0: tensor([542, 607, 423, 428, 518, 567, 399, 604, 429, 400, 534, 478, 417, 411, 513, 603])
1: tensor([518, 454, 623, 479, 609, 330, 390, 623, 372, 497, 508, 539, 400, 513, 482, 465])
2: tensor([547, 550, 738, 755, 408, 564, 548, 546, 506, 305, 428, 581, 556, 465, 417, 317])
3: tensor([447, 519, 587, 485, 523, 545, 623, 507, 434, 494, 552, 569, 423, 376, 407, 411])
4: tensor([535, 619, 376, 572, 594, 563, 374, 512, 601, 462, 406, 486, 514, 632, 607, 442])
5: tensor([570, 550, 463, 353, 592, 489, 603, 500, 437, 543, 576, 392, 545, 460, 620, 537])
6: tensor([547, 659, 448, 654, 556, 498, 505, 570, 512, 502, 515, 500, 504, 482, 436, 535])
7: tensor([494, 420, 553, 421, 441, 693, 558, 449, 560, 600, 424, 307, 534, 589, 720, 609])
8: tensor([527, 580, 460, 292, 428, 502, 504, 480, 473, 516, 470, 498, 498, 539, 526, 395])
9: tensor([397, 367, 608, 434, 565, 587, 476, 476, 630, 402, 510, 493, 279, 559, 522, 494])
10: tensor([464, 569, 244, 553, 683, 697, 622, 493, 597, 543, 507, 398, 452, 641, 566, 700])
11: tensor([522, 455, 338, 622, 610, 458, 538, 575, 532, 380, 644, 459, 521, 547, 421, 607])
12: tensor([542, 585, 349, 355, 520, 447, 380, 642, 449, 405, 580, 510, 406, 421, 530, 566])
13: tensor([435, 456, 584, 510, 336, 438, 506, 487, 551, 485, 611, 465, 738, 388, 502, 597])
14: tensor([411, 428, 460, 508, 589, 578, 470, 474, 575, 637, 273, 599, 362, 489, 493, 412])
15: tensor([519, 245, 507, 605, 608, 511, 551, 395, 451, 563, 417, 546, 464, 461, 471, 328])
16: tensor([640, 494, 500, 636, 403, 561, 572, 621, 403, 337, 484, 375, 719, 609, 617, 631])
17: tensor([398, 566, 453, 502, 626, 550, 274, 427, 560, 503, 340, 551, 312, 618, 519, 498])
18: tensor([422, 470, 516, 560, 460, 477, 412, 457, 537, 660, 461, 538, 609, 690, 413, 744])
19: tensor([622, 481, 434, 455, 337, 566, 581, 514, 324, 518, 531, 408, 458, 338, 447, 581])
20: tensor([565, 455, 426, 472, 329, 447, 622, 441, 388, 537, 627, 412, 499, 485, 533, 599])
21: tensor([460, 437, 489, 588, 569, 468, 451, 445, 566, 539, 517, 611, 480, 357, 441, 504])
22: tensor([337, 725, 495, 551, 515, 368, 532, 545, 501, 619, 582, 418, 477, 504, 395, 730])
23: tensor([622, 556, 712, 759, 390, 524, 500, 567, 493, 364, 385, 525, 551, 550, 442, 231])
24: tensor([569, 517, 445, 305, 357, 386, 490, 412, 332, 521, 426, 497, 559, 640, 518, 494])
25: tensor([631, 304, 488, 542, 602, 392, 568, 556, 426, 552, 673, 529, 487, 440, 323, 530])
26: tensor([598, 366, 515, 561, 443, 584, 501, 488, 446, 635, 445, 580, 636, 433, 549, 383])
27: tensor([375, 692, 468, 488, 523, 378, 512, 488, 458, 599, 615, 473, 394, 498, 384, 659])
28: tensor([465, 452, 564, 538, 415, 555, 712, 516, 460, 520, 534, 327, 483, 495, 563, 352])
29: tensor([480, 498, 442, 529, 526, 450, 546, 433, 403, 663, 477, 542, 422, 393, 391, 468])
30: tensor([671, 407, 546, 527, 363, 637, 444, 464, 481, 561, 341, 520, 666, 463, 640, 349])
31: tensor([463, 460, 623, 234, 593, 326, 361, 525, 465, 555, 505, 625, 560, 530, 463, 422])
32: tensor([466, 556, 542, 591, 672, 560, 606, 645, 474, 730, 524, 482, 483, 485, 456, 530])
33: tensor([519, 367, 692, 423, 624, 585, 504, 618, 436, 552, 561, 503, 419, 354, 479, 465])
34: tensor([497, 565, 442, 447, 403, 521, 525, 441, 423, 464, 489, 573, 428, 495, 353, 485])
35: tensor([434, 560, 510, 601, 529, 405, 497, 453, 528, 455, 536, 458, 557, 453, 573, 568])
36: tensor([570, 605, 527, 569, 448, 705, 549, 621, 505, 422, 579, 537, 587, 332, 461, 505])
37: tensor([484, 215, 343, 553, 479, 553, 477, 346, 568, 342, 590, 479, 409, 607, 426, 645])
38: tensor([498, 588, 486, 682, 484, 523, 607, 481, 491, 484, 584, 568, 548, 510, 450, 583])
39: tensor([498, 496, 456, 376, 450, 432, 568, 424, 476, 510, 428, 501, 511, 583, 490, 469])
40: tensor([767, 558, 437, 614, 384, 633, 601, 507, 385, 408, 598, 368, 698, 586, 638, 614])
41: tensor([403, 633, 563, 587, 665, 541, 531, 562, 558, 638, 435, 545, 535, 569, 516, 574])

tensor([609, 531, 485, 385, 468, 515, 428, 645, 405, 392, 536, 458, 424, 422, 491, 603]) 0 12
tensor([452, 563, 429, 462, 535, 398, 537, 482, 486, 486, 618, 457, 457, 584, 458, 559]) 27 39
tensor([398, 781, 707, 548, 615, 329, 449, 633, 521, 244, 603, 545, 355, 434, 450, 342]) 1 3
tensor([555, 396, 432, 482, 455, 518, 377, 498, 549, 487, 609, 513, 497, 460, 474, 582]) 21 0
tensor([404, 587, 399, 353, 333, 345, 492, 267, 513, 432, 395, 604, 452, 635, 399, 408]) 39 34
tensor([514, 541, 447, 272, 580, 565, 579, 463, 457, 652, 454, 408, 524, 388, 567, 476]) 5 8
tensor([475, 526, 501, 493, 506, 555, 411, 486, 560, 590, 319, 606, 359, 455, 508, 435]) 14 17
tensor([424, 433, 648, 648, 382, 413, 437, 443, 588, 314, 476, 503, 572, 563, 588, 421]) 35 2
tensor([581, 484, 388, 554, 489, 416, 441, 419, 468, 501, 510, 588, 452, 405, 521, 598]) 21 35
tensor([530, 453, 534, 503, 557, 467, 453, 552, 449, 453, 489, 395, 402, 681, 432, 594]) 1 39
tensor([535, 434, 590, 451, 459, 602, 583, 498, 515, 463, 521, 512, 461, 362, 450, 425]) 3 33
tensor([468, 399, 437, 545, 585, 581, 429, 465, 629, 336, 474, 564, 355, 589, 502, 473]) 9 17
tensor([457, 500, 464, 689, 593, 354, 501, 428, 530, 649, 462, 579, 531, 418, 417, 566]) 21 29
tensor([449, 527, 420, 613, 580, 438, 505, 530, 562, 454, 595, 516, 394, 557, 404, 645]) 11 6
tensor([403, 578, 492, 582, 669, 588, 470, 438, 737, 356, 479, 602, 434, 566, 516, 407]) 4 9
tensor([526, 627, 537, 676, 528, 480, 505, 650, 490, 479, 540, 534, 573, 445, 416, 594]) 6 38
tensor([448, 476, 578, 229, 524, 292, 399, 542, 507, 554, 581, 613, 507, 425, 459, 386]) 31 1
tensor([469, 300, 621, 458, 356, 458, 441, 490, 460, 418, 494, 491, 531, 615, 549, 535]) 39 24
tensor([510, 335, 298, 504, 548, 603, 512, 513, 565, 288, 601, 443, 317, 628, 387, 555]) 37 11
tensor([379, 523, 546, 441, 420, 628, 593, 494, 564, 614, 491, 377, 473, 628, 717, 559]) 7 28
